Some points, each followed by its number:
  -1.86  -1.05   0.71  -0.56  -0.80  -0.43  -0.83  -0.78   1.10  -0.76   0.30  -0.59  -0.23 0
  -1.45   0.27   1.05   0.10  -0.83  -0.41  -0.11  -0.97   0.41   0.20   0.60  -0.24   0.15 1
  -1.49  -0.47   0.98   0.39  -0.79  -0.56  -0.33  -1.31   0.57  -0.31   0.57  -0.34   0.12 2
  -1.89   0.07   0.62  -3.36  -0.72  -0.46  -0.04  -1.19   0.04  -0.20   0.67  -0.58  -0.25 3
  -1.58   0.32   0.72   0.18  -0.83  -0.28   0.06  -1.04   0.01   0.09   0.53  -0.64  -0.06 4
   1.04  -0.89  -0.31   1.03  -0.01  -1.03  -0.63   3.04   0.42   0.01   0.21   0.71   0.20 5
  -1.47   0.53   0.84  -0.06  -0.72  -0.21   0.10  -1.00   0.29  -0.16   0.90  -0.67  -0.26 6
  -1.58   0.76   0.45   0.02  -0.69  -0.49   0.17  -0.90   0.30   0.25   0.66  -0.60   0.01 7
  -0.30  -2.34  -0.15   0.30  -1.23   0.26   0.71   1.01   2.13   0.75   0.64   0.33  -0.84 8
  -0.83   0.61   0.22  -0.35  -0.28  -0.08   0.43  -0.91  -0.77   0.02  -0.14  -0.53   0.50 9
   0.86  -0.80   0.34   0.99   0.20  -0.09  -0.92   4.43  -0.49  -0.58  -0.70  -0.19   2.05 10
   1.16  -0.54  -0.43   0.55   0.77  -0.46  -0.20   0.23   0.05   0.00  -0.02   0.33   0.40 11
  -0.44  -1.23   0.69   0.29  -0.66  -0.73  -0.84  -0.66  -0.09  -0.77  -0.32   0.15   0.81 12
   0.64  -0.41   0.26   0.45   0.77   0.03  -0.51  -0.78  -0.86  -0.85  -1.49   0.35   1.14 13
   1.13  -0.89  -0.39   1.02   0.08  -0.97  -0.63   3.01   0.33  -0.03   0.09   0.71   0.24 14
   0.12   0.12   0.35  -0.57   1.20   0.85  -0.15  -1.51  -1.16  -0.57  -1.76  -0.26   0.99 15
   0.63   0.03   0.19  -0.10   1.10   0.75  -0.06  -1.51  -1.54   0.55  -1.64  -0.53   0.84 16
   0.82   0.18   0.17  -0.30   1.19   1.03  -0.17  -1.96  -1.39  -0.21  -1.57  -0.49   1.46 17
   0.93  -0.81   0.36   0.96   0.25  -0.07  -0.94   4.41  -0.57  -0.61  -0.76  -0.18   2.09 18
  -0.28  -1.30   0.78  -0.28  -0.95  -0.16  -1.09   3.51   1.20  -0.65   0.08   0.15   0.27 19
  -0.18  -1.55   0.62   0.66  -0.49  -0.55  -1.03  -0.69   0.46  -0.41  -0.35  -0.22   1.40 20
   0.12   2.83  -0.52  -1.75   0.21   0.84   0.69  -1.00  -1.69   0.52  -0.09  -0.13  -0.36 21
  -0.04  -1.44   0.97   1.00  -0.11  -0.21  -0.79  -0.99  -0.31  -0.64  -0.94   0.15   1.71 22
Which two points above are nearest to each new point by angle? Their numbers follow each, nearest first.
   0.05   2.86  -0.41  -1.94   1.21   0.67   1.04  -0.76  -1.76   0.54  -0.17  -0.03  -0.68 21 9
  -0.83  -1.03  -0.11   0.06  -1.32   0.46   0.27   0.69   1.72   0.62   0.68   0.12  -1.01 8 19
  -1.76  -1.00   0.65  -0.46  -0.84  -0.39  -0.75  -0.67   1.16  -0.67   0.46  -0.54  -0.27 0 2
   0.91  -0.29  -6.06   0.69   0.95  -0.42  -0.71  -0.40  -0.48  -0.26  -0.24  -0.12   0.77 11 14
   0.12   2.79  -1.04  -1.76   0.89   0.56   0.88  -0.42  -1.12   0.52   0.13   0.52  -4.43 21 3
   0.34   2.31  -0.01  -1.15   0.69   0.34   0.88  -0.49  -0.84   0.62   0.31   0.18  -0.33 21 9
  -0.10  -0.28  -0.54   0.72  -1.33   0.09   0.78   1.25   2.04   1.58   1.02   0.51  -0.66 8 5
   0.59   2.08  -0.79  -0.45   0.19   0.19   0.88   0.56   0.29   1.25   0.94  -0.20  -0.44 21 7
   0.21  -0.27  -0.20   0.91  -1.48   0.16   0.74   1.28   1.83   1.36   1.11   0.39  -0.69 8 5
   0.69  -0.46   0.25   0.52   0.73  -0.05  -0.57  -0.64  -0.76  -0.80  -1.23   0.40   1.10 13 22
   0.04   3.24  -0.32  -2.29   1.89   1.20   0.92  -1.31  -2.00   0.43  -0.82  -0.26  -0.69 21 15
